These are runs of 6 systems, one row a step. Runs of the same system follow the same rule from any start.
k_139, trace 1, 8 rows:
[[-14   7  -5   0  15   4   2 -13   3  11   2  -9   0   7 -17 -12 -31  25]
 [-11  10 -18  16  -8  -1  10 -17  13 -13  -5  -8   9   5 -22 -25 -13  10]
 [ -5   2 -13  11 -22  -6  13 -20   0 -19  -1 -14  18  10  -8 -16   3 -24]
 [ -8 -15 -10  -8 -19   2  14 -16 -20  -3  15  -9  20  18   9   0  10 -22]
 [ -8 -15 -17 -10  -8  12  15  -4 -21   6  27   5  14  12  16  14  18   8]
 [  4   1 -19   9   1   8  11   7  -4   2  22  16  15   2  21  19  26  27]
 [ 19  13  -6  18   9  -4   2   9  13  -2  -1  15  17  -2  34  17  30  16]
 [ 22   9  12   3  16  -7  -5   5  17  12 -28  11   5  -2  36  11  27   4]]
k_281, trace 2, 8 rows:
[[ -3  18   9 -14  17   5   2  -2  17  21 -39  -9 -17 -11 -35 -11 -12  16]
 [ -5  10  -6  15 -17   7   6  -4  -1   0 -30 -13  -6 -11 -56 -19  -4  -5]
 [-20   6 -15  20 -36  12   6  -8 -16   0   4 -19  -2   1 -34   0  -8 -33]
 [-29   7 -10 -14 -23  14  14  -6 -18  11  30 -19  -2   7 -10  27  -4 -30]
 [-12  13  -8 -38   1  11  29  -1 -16  11  32 -12  14   2 -11  35   7   5]
 [  8  15 -15 -16  10   5  37  -5 -12  -1  20  -4  42   4 -12  19  19  35]
 [  9  10 -28  15   2   1  31 -19   3  -7   5   1  49  17  14  -3  26  31]
 [  3   1 -26  15  -5   1  18 -22  20   1 -10   7  31  21  47  -5  42   6]]
k_914, trace 3:
[[  2 -28  16 -24  15 -10  -9  -8 -17   1  15  -1   2  13  15 -12 -25   4]
 [ -1 -30  -5  -9   4   2  -8   7 -11 -15  25  19 -11   0  -1 -15  -9  25]
 [  9 -15  -5  14 -13 -10 -11  14  -4 -38  25  18  -4 -10   0  -8   2   2]
 [ 16 -13  13  12  -6 -22 -17   6  -5 -30  16   5   6   0  25  -4  -6 -22]
 [ 11 -27  19  -9  11 -17 -22   1  -5 -10   9   9  -4   8  35 -10 -13  -9]
 [  6 -33  10  -9  10  -6 -25  11  -1 -11   9  21 -23  -3  18 -18 -11  12]
 [  8 -26   7  11  -5  -9 -27  19   3 -28   8  21 -28 -12   0 -20 -11   1]
 [  6 -16  14  20  -8 -18 -31  10   1 -30   9   7 -20  -7   7 -16 -25 -24]]
k_139, trace 4 (8 x 18):
[[ -6  15   6 -19  -2  -9  15 -20   9  -4 -14 -24  10   6 -16  -9  -9 -24]
 [ -7 -10  -2 -11 -10   7  15 -18 -27  14  -5 -19  16  13 -26  -8  -8 -10]
 [-19 -11 -26  15 -19  19   9 -10 -23  11  16  -6   7  12 -13  -1  -2   5]
 [-18  11 -29  20 -17   8  11  -7   4  -7  29   0  11   8  14  12   8   1]
 [  0  16 -14   1   0  -6  19 -11   9  -8  20  -2  28  13  30  17  17   0]
 [ 14   0  -3  -8  13  -2  18 -11  -2   9  -3   4  32  13  28   9  28  14]
 [ 14  -7 -10   6   6  12   8   1  -1  22 -24  14  13   3  20   4  40  21]
 [ 10   8  -5  15  -4  14  -3  15  10  22 -29  16  -9 -11  17  17  41   2]]
k_511, trace 5 (8 x 18):
[[ -2  26 -26  41   5   8  12 -16  19  15 -22  -4  23   9   1  -7   9  29]
 [-10  20 -15  21  -8   3  13 -30  23  16 -35 -18  18  19  15 -12  13 -16]
 [-13  13  -3 -18  -9  11  18 -20  12  31 -39 -18   0   9   5   4  27 -31]
 [-11  15  -7 -16  -8  26  16   2   1  42 -34  -7 -14  -8 -19  21  34  -9]
 [-13  34 -16  20  -8  27   9  11   6  37 -24  -4 -14 -15 -27  26  19  10]
 [-15  53 -17  35  -1  14  11  -4  22  26 -20 -16   1  -4 -19  20  -2   8]
 [-14  52  -9  10   8   5  23 -24  26  27 -31 -30  16   8 -16   8  -8   1]
 [-13  32 -10 -13   2  12  35 -30  11  31 -41 -31  21  10 -31  -4   9  -1]]
k_533, trace 6:
[[  4  10  -1  25   9  -2  -6  -4   1  12  -2  -4  12   8  19   7  -8   6]
 [ -8   9  -5  -7  10  -2   6 -15  18   8  -7  -5   2  10  18  -3  -1   3]
 [ -1   4  -5 -19  -2  -2  14  -8  16  -7 -13  -2   1  -2  -7 -10  16  -2]
 [  9  -2  -1   2 -12   2   7   2  -8  -6 -14  -1   6  -7 -21  -6  14  -7]
 [  0   0  -2  17 -10   7   0   2 -15  13  -8  -4   2  -1 -12   6   0  -7]
 [ -9  14  -1   7   3   8  -2   1  -2  21  -1  -7  -4   2   2  15  -6  -2]
 [ -2  20   2  -6  11  -1   6   0  13   7  -5  -5   1  -3   1  11  -1   8]
 [  9  14   1   0   7  -7  11  -4  11  -6 -10  -4  13  -2  -8  -3   4   9]]
k_511, trace 7:
[[-18  23   1   3   2   5  -1  -2   7  15   2 -17 -13  -4 -18  11 -26  -6]
 [-10  25  -3 -18  10  -1  18 -10  12   1   1 -15   5  -2 -26   2 -15  11]
 [  4  14  -8  -8   0   0  26 -11  -6  -4  -3 -12  26   2 -34  -5   1  14]
 [ -4   1 -18  11 -15   9  22 -16 -21   3   3 -13  29  12 -21  -3   4   3]
 [-21  -2 -24   5 -17  15  18 -18 -14  13  18 -11  17  18   7   9   8  -5]
 [-17   6 -22 -10  -4  14  20 -11   1  16  16  -2  12  13  25  21  23   3]
 [  0   9 -16  -2   6  12  16  -1   6  21  -1   8  14   4  31  22  37  17]
 [  7   8 -12  22   5  12   3   1   9  27 -25  12   8   3  31  12  34  16]]
k_281, trace 8, 8 rows:
[[-12 -14  -3 -17   5   5   4  -9 -11   4  11  -5  -2   6 -19 -13 -18  15]
 [-11  -3 -16 -10  -9   1  11  -5   5 -22  20   3   0  -2 -19 -11  -2  12]
 [  2   2  -6  -5 -12 -11  12  -5   1 -31  21  -2  15   1   0  -2   5 -10]
 [  9 -14   2 -11  -2 -10   7  -6 -12 -14  18   1  21  11  20   2   7  -8]
 [  8 -20  -1 -14   9  -3   1  -1  -7  -3  13  14  10   9  27  -1  12  14]
 [ 13 -10  -3   1  12  -5  -5   7  10 -11   5  21   1  -2  25  -5  13  25]
 [ 18  -2   6  17  12 -14 -15   6  18 -14 -11  15  -1  -3  26  -9   5   8]
 [ 15  -9  16  15   9 -14 -24   4  12  -3 -23   9 -11   0  23 -14  -5  -9]]
k_619, trace 9 (8 x 18):
[[  5  16  18  21  23  -8 -15 -11   9  20 -33 -17   0   4 -14 -15 -40   6]
 [-22  11   7 -11  -4  -5   2 -26  17   4 -21 -29  -8  11 -19 -24 -31 -28]
 [-14   6   4 -38 -17  -1  21 -10  -5 -12   2 -24  -3  -4 -42  -4  -6 -33]
 [  5  -4   2 -17 -17   4  22   5 -41  -8  21 -14  19  -8 -49  11  -3  -8]
 [  3  -8 -12  15  -9   4  14  -4 -44  -6  40  -8  37  10 -20  10 -15  15]
 [ -6   2 -25  15  -3  -4  17 -16 -11 -18  48  -3  40  22  23   6  -6  19]
 [  6   4 -21   0  -1 -13  19 -13  15 -31  29  10  35  16  45   4  29  10]
 [ 27 -12 -12   4  -4 -11   9   2  12 -23  -5  26  25   4  49  -2  55   6]]
k_914, trace 10:
[[-12  -4 -27   7  -6   9  11 -13  11  -3   7   7   7  11  14 -10  14  18]
 [  0   3 -10 -13 -11   0  14  -1  15 -14   0   7   1  -4   9   3  32  -9]
 [ 18  -2  12 -11  -2  -2   3   7 -10   5 -15   1   5  -6   4  12  24 -16]
 [ 11  -6   7  10   7   8  -8   9 -14  27 -17   5   0   0  10  11   8   3]
 [ -3  10  -6  21   6   9  -9   6  12  18 -13   9 -13  -3  11   6   4  14]
 [ -4  21  -2  10   1  -1  -4   1  29   2 -21   0 -14  -8  -1  -2   2  -1]
 [ -4  13   8  -4  -1  -3   1  -6  14   5 -29 -13 -10  -5 -16 -10  -5 -15]
 [-13   2   2  -8  -3   9   2  -9  -6  19 -15 -17  -9   3 -25  -6 -15 -11]]
k_533, trace 11 (8 x 18):
[[ -7  -5 -24   7  -9  15   9   3   4  -1   0  13  -4  -6 -15  -8  17  27]
 [ -1  12 -11  32 -18   3  -7   8  11  -7  -6   6  -9  -8   5   5  14 -13]
 [  7   7  13   7   1  -5  -9   1   2  13 -17  -6  -1   2  21  11   4 -26]
 [  4  -2  13 -23  17   2   3  -5  -1  21 -19  -5  -1   3   4   0   0   5]
 [ -1   1  -5  -9   7   7   6  -1   6   5 -16   2  -6  -5 -25 -14   0  23]
 [ -3  11  -7  22 -11   0  -2   2   8  -9 -12  -3  -6  -7 -24  -9  -6   0]
 [ -2  15   6  14  -7  -6  -4  -4  -1   1  -5 -16   2   1  -6   3 -15 -25]
 [ -4  12  10 -16   8  -4   8  -8  -7  10   2 -18   9   7  -5  11 -14 -10]]
k_619, trace 12 (8 x 18):
[[ 16 -12  15 -20   3 -12  -8  13   4 -11   7  15  -5  -5  39  16  24 -20]
 [ 17 -32  10 -17  15   5 -12  13 -11  14 -15  23 -11  -3  19  -4  20  17]
 [  0 -20  -5  14   9  10 -23   9  10   9 -18  22 -30  -7   0 -23  -3  29]
 [-10   8   6  16   6  -5 -27  10  31  -6 -10   7 -39 -12   1 -11 -25   0]
 [ -3  12  30 -20  14 -14 -20   8  17  -1 -12 -10 -32 -11  -3   3 -29 -25]
 [  1  -7  33 -42  16  -7  -5  -2 -10  12 -17 -16 -16  -4 -28  -8 -27 -12]
 [ -5 -14  10 -25   3   3   5  -8 -21   0  -3 -15  -6  -2 -55 -25 -33   9]
 [-10  -3  -3  -2 -10  -6   6  -7 -18 -28  29 -14   6   0 -49 -17 -41   2]]

Which system made each of these runs?
trace 13:
[[ -5  24  -3  13  -7   9   4  11  -9  10   7  -8   0 -10 -22  25  -5  -2]
 [ -9  24  -2   5   2   3  12  -8  -6  15   5 -20  16   6 -13  17 -14  -2]]
 : k_281
trace 14:
[[-11  -7 -17 -19  -2   9  19 -19   8   0 -18  -4   1   4 -32 -31   6  20]
 [  1  11 -11  20 -23  -3   6   6   3 -30   2  -1   0 -14 -37 -10   1  -7]]
 : k_619
trace 15 (2 x 18):
[[ -6  17  10  10  10  -1  -8 -15  21  25 -45 -18  -9   4  -4 -14 -17 -12]
 [-25   8  -2 -14  -9  10   7 -19  11  23 -34 -23 -18   4 -27 -16 -11 -21]]
 : k_139
trace 16, 2 rows:
[[  3   7 -13  10  -5  -8  -3  21  13 -33  46  23  -2 -10  29  24  14  10]
 [ 25 -13   6  10   3 -19 -10   7   3 -25  15  19  18   6  56   6  20  -6]]
 : k_533
trace 17 (2 x 18):
[[ -6   0   9   6  -2 -13 -11  -5   0 -14   9 -12  -4   4  -7 -11 -34 -17]
 [-12 -14   9 -27   0  -7  -2 -10  -5  -8  11 -11  -9   6 -10 -13 -25 -14]]
 : k_281
trace 18, 2 rows:
[[  0 -17  -4 -27  12   7   8  -3  -6  14   6  10   4   8  23   5  18  18]
 [ 13  -8  -8   0   0   9   3  17   0  -2  -3  23  -3 -12   1   6  32  24]]
 : k_914
trace 19 (2 x 18):
[[  4  -6   2  10 -20  13  -6  13 -13  17 -26   1 -15 -12 -14   8  20 -24]
 [-15   9   5   5  -9  12 -14  14  -7  23   5  -4 -26  -9   1  29  -6 -24]]
 : k_139
trace 20, 2 rows:
[[ 15  -1   3   4  -7 -12  14  -1 -34 -17  38 -10  42   9   6  22  -2 -12]
 [ -2 -27  -4  -8  11   5   3 -11 -35  17  33  -1  25  24  29   7 -11  16]]
 : k_511
trace 21 (2 x 18):
[[ -2 -11  15 -11  -6   8  -7  10 -34  26  14  -5  -3   2  18  35   2 -30]
 [  1  -3   6 -23  25  11   1  14 -11  27  14  12  -6  -3  11  28   2  32]]
 : k_533
trace 22, 2 rows:
[[-12  21   7 -19   7  -2   7 -10  17  15  -2 -14  -4   6  17  17  -3 -21]
 [ -4  11   4 -25  15   7  18 -10  -5  24 -10 -15  11   6 -14   7  -4  11]]
 : k_139
trace 23 (2 x 18):
[[ 11  14  32  -6  13 -17 -27  25  12 -11   3   2 -28 -21   2  17 -23 -22]
 [ 18   4  36 -16  28 -18 -18  16  -1  -8  -5  -1 -14 -16 -24  -5 -40  11]]
 : k_511
trace 24 (2 x 18):
[[  2 -35  -5 -10  -9   9   6  -4 -39   5  16   3  12  11  -2  -3   6   3]
 [ -6 -17 -21  15  -9  13  -1   9 -12  -3  28  19  -2   1  11   8  14  22]]
 : k_139
trace 25 (2 x 18):
[[  9  -6   0 -22   8  -2  13   4 -12  -6  24   7  18   1   8  14  10  16]
 [ 23  -8  -3   3   5  -4   7   9 -12 -11   9  15  22  -1   8   4  20  23]]
 : k_914
trace 26:
[[  6  -9 -11  12 -10   4  10 -10  -8   3 -19  -1  17   6  -7 -14  16   3]
 [-11  -5 -13  13 -20  10   1  -8  -6  10  -5  -3  -1   8   6   1  11 -19]]
 : k_511
trace 27, 2 rows:
[[-23   7  -7  -7   0  -2  -7  -3  26 -12  18   2 -23   1  13  -2 -14  -4]
 [  3  12   6 -27   8 -14  14  -6  11 -21   8  -8   9  -2 -12  -4  -7   2]]
 : k_139
trace 28:
[[-14  13  -5 -21 -11   2  21  -7 -11  -6  31 -17  13   5 -12  20  -4 -16]
 [ -1   3  -6 -30   3   3  29  -8 -17  -2  25  -9  30   9  -7  15   8   9]]
 : k_281
trace 29, 2 rows:
[[ -1  12 -11  -8   1  -3  18 -14  20 -10 -14  -4  10   2  -9 -14  11   8]
 [  2  -4  -5 -12 -12   4  16 -10  -3   1 -17  -7  10   3 -12  -9  20 -12]]
 : k_914
trace 30, 2 rows:
[[ 12 -11  21 -20   5   4  -5  14 -22  22 -12   0  -6  -7   1  18   7 -15]
 [ -4  -4   6   0  11  14 -14  17 -11  28  -1   7 -23  -9  -8  13 -10  16]]
 : k_139
trace 31:
[[  5  -7  13   9   4 -11 -16  -2  -4   0   1  -3   2   7  23  -2 -15 -17]
 [ -2 -15  13 -23  12  -6 -10  -2   3   2  -2   3 -15   2  12  -9  -9  -4]]
 : k_511
trace 32:
[[ -6 -20  -2  20 -11  15 -25  18 -13  23   7  18 -26  -1  37  21  13 -13]
 [ -2  18  15   3  20   5 -21  26  12  22   4  10 -30 -15  21  34  -7   8]]
 : k_281
trace 33 (2 x 18):
[[ -9   0  -3 -10 -12  -1  10 -15   3   0  -2 -11   6  10  11   2  11 -28]
 [  1 -11   0 -22  -4   8   8   2 -13  11   0   2   0   1   5  10  22  -7]]
 : k_281
trace 34, 2 rows:
[[-17   3  -7  -4   4  -1   0 -17  17   1  -1  -6  -7  10   7 -14 -16   2]
 [-12  -2  -4 -25  -4   1   9  -6   9  -9   3  -3 -11  -2 -16 -10  -2  -3]]
 : k_914
trace 35:
[[  4   9  -4  10  30  -1   4  -6  -1  16  16   2  26  15  24  10 -14  45]
 [  8   7 -17  20  15  -2   7 -14  28  -1 -22  11  14   9  18 -22  14  36]]
 : k_139
trace 36:
[[-13 -29   4 -30  18  -5  -7 -13  -2   4  23   4  -7  18  29 -14 -23  12]
 [  3 -15   0 -33  15  -9  -1   5  20 -27  10  20 -17  -9   3 -18   3  27]]
 : k_281
